Named moves come first, each a turn or a mirror and shown by rows before and after it. Which of them, in which order, take the first row of each pair that follows to the second? Write the first one first, as in the answered first pair.
move J59:
+0.35,+2.09,-0.24,+0.14,+2.10,-0.64,-1.97,+1.35,+1.07,-0.14,+0.92,-0.37,-1.30,+1.31,+0.28,+0.50,+1.08,+0.09 => -0.03,+0.34,-1.36,+1.66,+0.87,+0.21,-0.58,+2.65,-0.71,-0.13,+1.22,+1.00,-1.17,+1.62,-0.33,+1.32,+0.05,+0.85
+0.96,-0.06,+1.71,+1.10,-0.02,-1.37,+0.14,+0.38,+0.86,+1.40,-0.29,+0.73,+2.20,+2.11,-0.64,-0.87,-0.13,+0.59 => +0.92,-0.04,+1.70,+1.27,-0.16,-1.36,+0.13,+0.26,+0.71,+1.25,-0.24,+0.82,+2.10,+2.11,-0.71,-0.89,-0.26,+0.75
+0.23,+0.24,-0.55,-0.15,+0.84,+0.48,+0.22,+0.18,+0.79,-0.35,+1.14,-0.90,-0.47,+0.32,-0.39,-0.24,+0.28,+0.02 => +0.06,-0.09,-0.86,+0.23,+0.31,+0.74,+0.49,+0.51,+0.25,-0.33,+1.27,-0.62,-0.46,+0.37,-0.42,+0.00,+0.05,+0.36
move J902:
-0.82,+1.04,-1.10,+0.96,+0.52,-0.29,-0.49,+2.01,+0.17,-0.30,+0.59,+0.03,-0.83,+0.80,+0.59,+0.48,-0.12,+0.11 => -1.12,+1.22,-1.12,+1.30,-0.23,-0.74,+0.09,+1.48,+0.06,-0.14,-0.14,-0.03,+0.72,+0.35,+1.11,+0.15,-0.40,-0.17
+0.15,-1.70,+0.92,-0.97,-0.47,+1.27,+0.93,-1.17,-0.09,-0.67,+0.16,-0.26,-1.69,-1.22,-1.97,+0.86,-0.22,+0.57 => -0.16,-1.32,+0.90,-0.46,-1.65,+0.37,+1.84,-1.75,-0.21,-0.11,-1.06,-0.25,+0.45,-1.76,-1.04,+0.09,-0.47,+0.14
+0.38,+0.30,-0.21,+1.05,+1.34,+0.91,-1.35,+0.19,-2.04,+0.93,-1.24,+1.26,-1.05,-0.07,+0.64,+0.23,-0.44,-0.50 => +0.18,+0.26,-0.19,+1.25,+0.93,+0.65,-0.98,+0.04,-2.06,+1.16,-1.70,+1.22,-0.18,-0.43,+0.87,+0.01,-0.63,-0.67
move J892:
+0.07,+0.90,-1.35,+0.80,-0.82,-0.32,+1.14,+0.86,+2.35,-0.32,+0.80,-1.43,+1.41,+0.55,-0.38,-1.16,-0.18,+1.64 => +0.23,-0.59,-1.52,+0.97,-1.00,+0.39,+1.40,+1.08,+1.69,-0.58,+1.24,-0.50,+0.55,+0.77,-1.23,-0.54,-0.54,+1.94
-0.64,-1.42,-2.03,-0.71,-0.71,+1.22,+1.53,+0.53,+0.64,-1.13,+0.32,-0.72,+0.27,-1.88,-0.26,-0.18,-1.26,+0.19 => -0.92,+0.09,-2.13,-0.25,-0.70,+0.17,+1.20,+0.59,+1.07,-0.61,-0.27,-1.10,+1.60,-1.95,+0.62,-0.62,-1.02,-0.15
-0.17,+2.46,-0.18,+0.62,+1.00,-2.45,-0.25,+1.59,+1.66,+0.30,+1.26,-0.27,+1.41,+1.84,-0.08,-0.25,-0.09,+0.75 => +0.46,-0.99,+0.18,+0.12,+0.71,-0.29,+0.54,+1.51,+0.71,-0.53,+2.67,+0.89,-0.97,+2.18,-2.11,+0.83,-0.64,+1.63
Then:
Between the rows of a pair lie two moves.
+0.73,-0.39,+0.38,-0.53,+0.39,-0.37,-0.47,-1.25,+0.39,-0.10,+0.13,+0.28,-0.02,+0.65,-0.56,-0.22,-0.04,+0.03 => +0.65,+0.06,+0.04,+0.01,+0.46,-0.61,-1.01,-0.49,+0.43,+0.29,+0.23,+0.57,+0.04,+1.05,-0.35,+0.02,-0.02,-0.02 | J892 J902
-0.09,+1.54,+1.39,-1.07,+1.03,+0.16,-0.05,-0.43,+2.78,-0.98,+0.53,-2.36,-0.50,+0.26,-0.01,+0.28,+1.04,+0.20 => -0.41,+2.34,+0.72,+1.70,+1.00,-1.18,-1.13,+1.54,+1.74,+0.28,-0.28,-0.28,+0.53,+1.57,+0.34,+0.87,+0.68,+0.30 | J892 J59
+0.03,-0.35,+1.43,-0.47,+0.35,-0.74,+0.00,-1.15,+1.51,+0.46,-1.72,+0.54,-0.15,-0.48,+0.09,-1.82,-0.27,-1.04 => -0.17,+0.37,+0.50,+1.15,+0.63,-1.13,-1.12,+0.51,+0.88,+0.84,-1.77,+1.43,-0.19,+0.54,+0.29,-1.23,-0.44,-0.87 | J902 J892
+1.32,+0.56,+1.13,-0.11,+3.05,-0.64,-1.11,-0.47,+1.72,-0.06,+0.73,-0.77,-1.95,+1.96,-1.85,-0.66,+0.39,-0.13 => +1.16,-2.30,+0.64,+2.42,+0.31,-0.41,+1.13,-0.07,-1.03,+0.61,-0.50,+2.00,+0.12,+1.73,-2.45,-0.21,-1.18,+0.59 | J902 J892
+0.28,-1.14,+1.54,+2.18,-1.77,+0.63,-1.19,+1.59,+0.94,+1.67,+0.25,+1.22,+0.82,+0.53,-0.96,+0.53,-0.99,+1.65 => +0.13,+0.76,+1.62,+1.83,-1.51,-0.53,-1.64,+1.23,+1.85,+2.06,-0.33,+0.14,+2.15,+0.21,+0.23,-0.20,-0.35,+0.82 | J892 J892
-0.90,-1.37,-0.40,+1.93,-0.06,+0.57,-0.83,+0.75,-2.64,-0.05,-0.48,+1.59,-0.40,+0.03,-0.09,+1.82,+0.04,+0.63 => -0.91,-2.42,-0.37,-0.37,-0.47,+1.69,+0.76,-0.70,-2.14,-1.12,+0.17,-0.05,-0.86,-1.25,-0.55,+1.32,+0.15,+0.99 | J892 J59
+1.63,-1.90,+1.27,+2.56,-1.32,+1.48,+1.85,-0.91,-1.37,-0.10,-0.64,+1.16,+1.44,-0.60,-1.33,-0.41,+0.17,+0.61 => +1.53,-1.23,+1.49,+1.26,-1.43,+1.54,+2.45,-1.91,-0.47,-0.56,-0.59,-0.37,+2.02,-1.43,-0.74,-0.85,+0.24,+0.45 | J892 J59
+0.35,+1.09,+1.05,-0.58,+0.32,-0.84,-0.51,-1.10,+0.35,+0.61,-0.84,-0.31,+0.54,-0.19,+0.43,-0.63,+0.28,-0.89 => +0.37,-0.61,+0.85,-1.24,-0.21,+0.47,+1.02,-1.53,+0.04,-0.17,-0.15,-0.76,-0.12,-0.89,-0.50,-0.41,-0.03,-0.28 | J59 J892
+0.44,+0.03,+1.57,-1.95,+1.67,+0.23,-2.56,-1.85,-0.87,+0.42,-1.31,+0.72,-2.20,-0.59,+0.85,+0.61,+1.52,-2.05 => -0.22,-0.07,+0.04,+1.24,+0.54,-0.49,-2.31,+0.43,-2.80,+1.10,-2.17,+2.90,-0.75,+0.22,+1.26,+1.39,+0.47,-1.30 | J892 J59
-0.47,-0.51,-1.37,+0.19,+0.27,+1.60,+0.72,+0.28,-1.76,-0.17,+0.75,-0.53,-0.03,+0.42,-1.28,+1.20,+0.38,+0.15 => -0.69,+0.45,-1.65,+1.17,+0.18,+0.68,+0.48,+0.78,-1.91,+0.36,+0.17,-0.30,+1.08,+0.59,-0.47,+0.88,+0.32,+0.03 | J892 J892
+1.47,+0.43,+1.99,-0.12,+0.45,-0.53,-0.85,-2.33,+0.40,+0.63,-1.38,+0.02,-0.06,-0.20,-0.49,-0.43,-0.10,-0.51 => +1.29,-0.22,+1.32,+1.35,+0.70,-0.23,-1.48,-0.64,-0.71,+0.87,-0.85,+1.55,-0.98,+0.78,-0.99,+0.61,-0.38,-0.04 | J892 J902
